128 stands for zero in the data rows.
Some points:
[192 150 146 120  54  89  56 144  69 120 112 122 144 111 155 147 131 140 119 174 146 136 128 148 105  81 198 175 154 116  61 174 105 158 152 154 118 106 133 102 142 122 182 104 181  57  81 212 182 207 160 136 118]
[ 90 131  77 140 170  76 188 184 103 135 106 114 118 100 150 121  70 144 111 129 146 161  73 111  91 145 176 131  57 114 141 145 183 159 181 224 114 122 161 155 108  87 118 170 161 145 111 239  82  53 109 170 146]
[178  64  88  93 100 147  94 134  95 102  79 180 102 136 120  38 106  90 101 166  74  48 145 148 146  87 176 106 116 151  85 106 137 153 163 104  48 138 100 127 135 133  76 136  38 166  62 110 179  81 105 167 164]
[147 167 127 109 146 121 192 153 169 125 229 207 175 165 169  70 144 127 162 168 130 150 152 212 148 154 137  76 134  73 149 184 125 149  76 147 134 120  51  73 112 174 127 144 137 165  47 125  86 118 125  64  89]
[ 91 121 107 164 140 116 125  93 141 116 120 141 149 103  94 146  89  17  80 181 191 153 222 166  95 107 200 124 131  82 132  98 165  95 149 108 142  90 160 140  92 194 216  81 173 187 177 115 150 116 137 115 178]
[ 86 127 156  76  91 172 118 141 140 150 211 129 183 125 158 109 122  85 116  80 206  92  69  67 106  76 158  87 104 146  74 103 199 119 100 143 136 169 131 236 147 118 174 159 124  82 101  92 121 176  95  83 163]
[ 78 132  90 167 165  64  64 136 130 112 168  98 120 147  57 175 129  78 106 106  45 109 138  63  66  88 136  84 101  92 146  83  75 186  90  63 172 189  77  87 197  92 117 118 117 128  79 166 131 106 123 125 111]
[135 101 174 107 222  75 161  99 169 179  89 140 223 179 127 127  87 103 172 174  94  65  93  82  76 167 104 198  88 157 154 126 130 106 135 146 102  95  83  91  81 126 146 122 112  37 140 118 183 154 160 109 170]
[ 76 172  89 102  95 147 149  97  58  87  87 120  97 127 161 113 139  84 155 171 186 132 121  72 135  58  74 201  99 100 129 183  76 136  60  91 112  62  50 166 114 115 109 139 111 104 201 149 122  51 134  78  91]
[145 119 155 114  38 159 140 118 133 128 131 108  88 231 139 132 143  95 116 106  74 162 128  46 160 170 138 149  93 136  74  95 111 105 187 187 243  59 132  73 120 158 104 118 102 146  88 108  90  96 130  98 148]
[120  71 215 110  82 116 151  88 162 186  82  98 136 138 162  96  94 162  93  70 125 148 173 108 129 125 103  66 123 142 121 126 134 107  40  98  77 103 138 122 179  90 156 132 177 185 125 209 141  88 240 116 154]
[177 137 125  55 126  85 235  47  81 160 219 107 124 112 123 224 212 180  45 163 129 111 166 136  85 101 114 179 118 151 110 122 129  94 153 110  99 195 122 140  97 142  71 103 152 173 113 124 119  97 120 132 136]
[102 191  85  87 115 170  99 111 131 169  70 152 124 106  19 143 119  95 131 142 160 128 108 140 142 165 130 140  83 187 153 149  50 120 106 121  90 135 181 119  93  65 158 142 170 108  34  68  67 149 205 116 149]
[175 102 154 223 138 119 111  76  99 161 133  96 129  99  65  68 103 149 127  64 184  61 108 159 182 110 115 145 149 116 120 183 143 156 176 144 209 193  46  98  84  56 141 120 101 161 169 131  99 134 126  94 135]
[167 121 111  77  89 126  82 135 208 164 173  90 123  96 108 119  81 109 135 161  81 181  86 100 136 225 118  98 184 180 134 158  77 144 167  59 138 104  80 229  53 159 133 112 114 140 160 163 130 120  88 185 121]
[ 95  90  59 168  81  90 201 121 147  56  84 123  99 204 150 152  88 176 162 111 128 150 108 148 174 110 105  71  65 106 123 118  96 125 194 102 113 219 113 184 119 145 162  80 131 112 131 102 176 192 171 108  82]
[175 215 102 131 161  96 172 153 145 111 140 151  91 134 151  84 104  76 150 133 142 118 255 102 173 139  64 146 176 178  96  80 176 201 106 145 151 175 131 140 146 123 110 166 125 105 144 133  82 201 173 210 116]
[152  80  81  97 150 173  23 172  91 211 163 139 152 145 147 152 123 184 134 114  99 215 201 132  99  85  38 155  88 110 137 121 189 171 177 149 112 125 153 132  98 103 176 134 128 141 159  71 141 104 150  95 105]
[ 98 164 182 157 123 204 143 138 144  94 133 110 186 103  72 139 108 161 134 225 132 213 104  31 135  98 122 138 157  92 113 162 175  81 118 133  72 191 149  71 124 103 133 150  66 182 126 152 150 168 105 142 114]
[185 126 149 125 131 173 160 117 152 105 140 157 145 104 157 133  98  77 151 110  61  79  99 169  87  25  86 100 134  85 186 203 122 103 176  76 181  76 221 137 153  86  73  90 111 140 143 147  79 171 163 156 105]
[ 86  88  90 170  97 142 125 112 185  99 214  94 128  61 139 174  72 172  83  84 129  73 151 169 163 152 124 236 114  88 117 103  82  83  82 164 120  77 143 135 126 121 153 201  60 121  91 104 159 125 155 180  93]
[ 66 114 160 100 103 105 109 130 132 148  91 125  92 146 115 211  95 111 219 112 154 119  95 163 130  62 125  90 235 143 133  90 162 112 132 199  93 102  51 105 110 107  88  90 144 172 103  72 104 101 122 211  84]
[115 169 126 100 116 115 121 176 161 118 136 161 225 133 105  75 181 129 140  97 139 154  68 167 171 138 158 208 125 137 101  80  84 114 203  87  98 149 122 115 232 102 117 153 203 164 228  96 131  88 176 137 157]
[132 160 130  28 220 152 102 117 116 129  37 146 117  80 173 122 167 148 179  64 136  92 144 134 164 169 119 141 141  71 116  94  93  59 136 107 186 196 130 129 118 169 171 115  98 157  76 188 133 127  84 122 106]
[ 74 156 160 128 110 145 200 199 138 159 113 190  71 114  72 167 231 159  70 118  72 123 152 197 112 137  90 100 154 102 106 114 129 137 141 140  97  78  98 146 123  51 194 137  83  69 173 163 139 161  77 108 191]
[230  93 100 148 183 134 135 129 192  98  99 177  70 137  93 170 113 137 108  59 169 153  99  71  76 103 149  93 219 108 102 145  77 115 142 138 101 123 151 121 137 182  94 242 146  90 163 113 132 102 116  80 114]
[150  99 153 171 150 223 186 119 109 174 105  73 153 181 107  81 147 106  98 113 171 146 154 135 132 154 107 124 146 109 209 136  90 161 138 167 131 120 134 167 220 151 110  74 164  67  79  99 176  92  51 191  88]
[ 99  73 177 136 123 164 102 152 129 102 112  87 102  91 159 154 120 114  95 252 132  71 126 152 182 181  88  88 181 152 157  97 136 131 170 124 181 171 155 109 129 132  89 164 202  60 127 150 123  76 139  46 106]
[157 214 186 169 204 106  66  97 180  82 155 114  59 157 176 115 153 182 156 144  89 103 167 115 177 132 236 132 111 141 163 126 159 117 141 146  80  98 140 203 143  58 117  87 143 146 125  87 127 108 113  77  91]
[159 192 119 165  57 148 121 126 111  75 123 159 145 106 196 129 108 126 156 103 128  93 103 132  30 210  83  96 135 162 116 104 114 138  74 142 141 174 197  64 104  96 177  75 121 133 171  93 168  48  61 138 109]
[104 101 173 182 161 121 161 101  63 131 191 204 104  25  92 134 192 100 219  78 132 195 130 118 184 161 162  86  80 186 106 109 152 142 126 110 139  86 161  99 114 181  74 107 110 100 129 142 198 134 158 137  94]
[146  72  50  83 129 126 143 182 141 114  79  96 198  91 133 146 103 207  86 120 140 148 186 118 167 110 212 103 100 173 138 131 170  93  54  95 157  92 103  77 127 100  81  60 117  68 185 111  68 162  72 109 130]
[ 79  76 109 182 220 155  74  77 108 113 109 150 115 140 242 110 202 140  69 172 118 191  65 132 103 157 122 110 151 116  79 144  73 163  87 153 163 134 118 136 116 124 101 113 128 149 143  83  91 177 163 197 189]
[ 80 164 107 102 134 123 109 101  93 104 127  99 133 210 112 172 107 143 164 112 123 144 124 214 124 162 161 135 176 212 187 206 163 172  95 125 188 138 171 140 201 187 107 175  48 160 152 146 183 148 119  96 180]
[109 157  82 153  94 124 128 147  52 200 145  89 116 153 160 101 137 136 141  96  79  56 105  81 152 131 158 122 137  86 198 118 149  85 104 107  83 103 138  86  74 153 126 194 216 166 159 108 171 226  97 150 155]
[167 127 179 134 113  16  77 189 110 154 114 108  71 126 103  77 179 123  77 153 150 142  68 148 111 127 102 119  85 127 184 125 137  47  95 152 145 153 155 132 161 221 153 122  52 103 154  94  75 120 158 153  74]
[120 101 165 164 105 118 114 125 147  64 117  81 129 123  75 111 140 173 178 111 142 121 108 148  92 138  49 185  90 107  84  95 169 198 108  76  71  77 158 151 109 209 101 108 172 149  85 153  49 160  57 104 180]
Along one direction, these points spread out more than along any other. Where along it does each point below lie, from 0 to 99? The average is 50, and the first point in the table lies past the average. One standard deviation of the points above along it is 16.
[147 167 127 109 146 121 192 153 169 125 229 207 175 165 169  70 144 127 162 168 130 150 152 212 148 154 137  76 134  73 149 184 125 149  76 147 134 120  51  73 112 174 127 144 137 165  47 125  86 118 125  64  89] -> 31
[ 99  73 177 136 123 164 102 152 129 102 112  87 102  91 159 154 120 114  95 252 132  71 126 152 182 181  88  88 181 152 157  97 136 131 170 124 181 171 155 109 129 132  89 164 202  60 127 150 123  76 139  46 106] -> 34
[ 76 172  89 102  95 147 149  97  58  87  87 120  97 127 161 113 139  84 155 171 186 132 121  72 135  58  74 201  99 100 129 183  76 136  60  91 112  62  50 166 114 115 109 139 111 104 201 149 122  51 134  78  91] -> 63
[104 101 173 182 161 121 161 101  63 131 191 204 104  25  92 134 192 100 219  78 132 195 130 118 184 161 162  86  80 186 106 109 152 142 126 110 139  86 161  99 114 181  74 107 110 100 129 142 198 134 158 137  94] -> 33
[167 121 111  77  89 126  82 135 208 164 173  90 123  96 108 119  81 109 135 161  81 181  86 100 136 225 118  98 184 180 134 158  77 144 167  59 138 104  80 229  53 159 133 112 114 140 160 163 130 120  88 185 121] -> 38
[ 86 127 156  76  91 172 118 141 140 150 211 129 183 125 158 109 122  85 116  80 206  92  69  67 106  76 158  87 104 146  74 103 199 119 100 143 136 169 131 236 147 118 174 159 124  82 101  92 121 176  95  83 163] -> 72
[109 157  82 153  94 124 128 147  52 200 145  89 116 153 160 101 137 136 141  96  79  56 105  81 152 131 158 122 137  86 198 118 149  85 104 107  83 103 138  86  74 153 126 194 216 166 159 108 171 226  97 150 155] -> 68
[ 80 164 107 102 134 123 109 101  93 104 127  99 133 210 112 172 107 143 164 112 123 144 124 214 124 162 161 135 176 212 187 206 163 172  95 125 188 138 171 140 201 187 107 175  48 160 152 146 183 148 119  96 180] -> 29
[ 86  88  90 170  97 142 125 112 185  99 214  94 128  61 139 174  72 172  83  84 129  73 151 169 163 152 124 236 114  88 117 103  82  83  82 164 120  77 143 135 126 121 153 201  60 121  91 104 159 125 155 180  93] -> 63
[ 74 156 160 128 110 145 200 199 138 159 113 190  71 114  72 167 231 159  70 118  72 123 152 197 112 137  90 100 154 102 106 114 129 137 141 140  97  78  98 146 123  51 194 137  83  69 173 163 139 161  77 108 191] -> 67
[146  72  50  83 129 126 143 182 141 114  79  96 198  91 133 146 103 207  86 120 140 148 186 118 167 110 212 103 100 173 138 131 170  93  54  95 157  92 103  77 127 100  81  60 117  68 185 111  68 162  72 109 130] -> 67
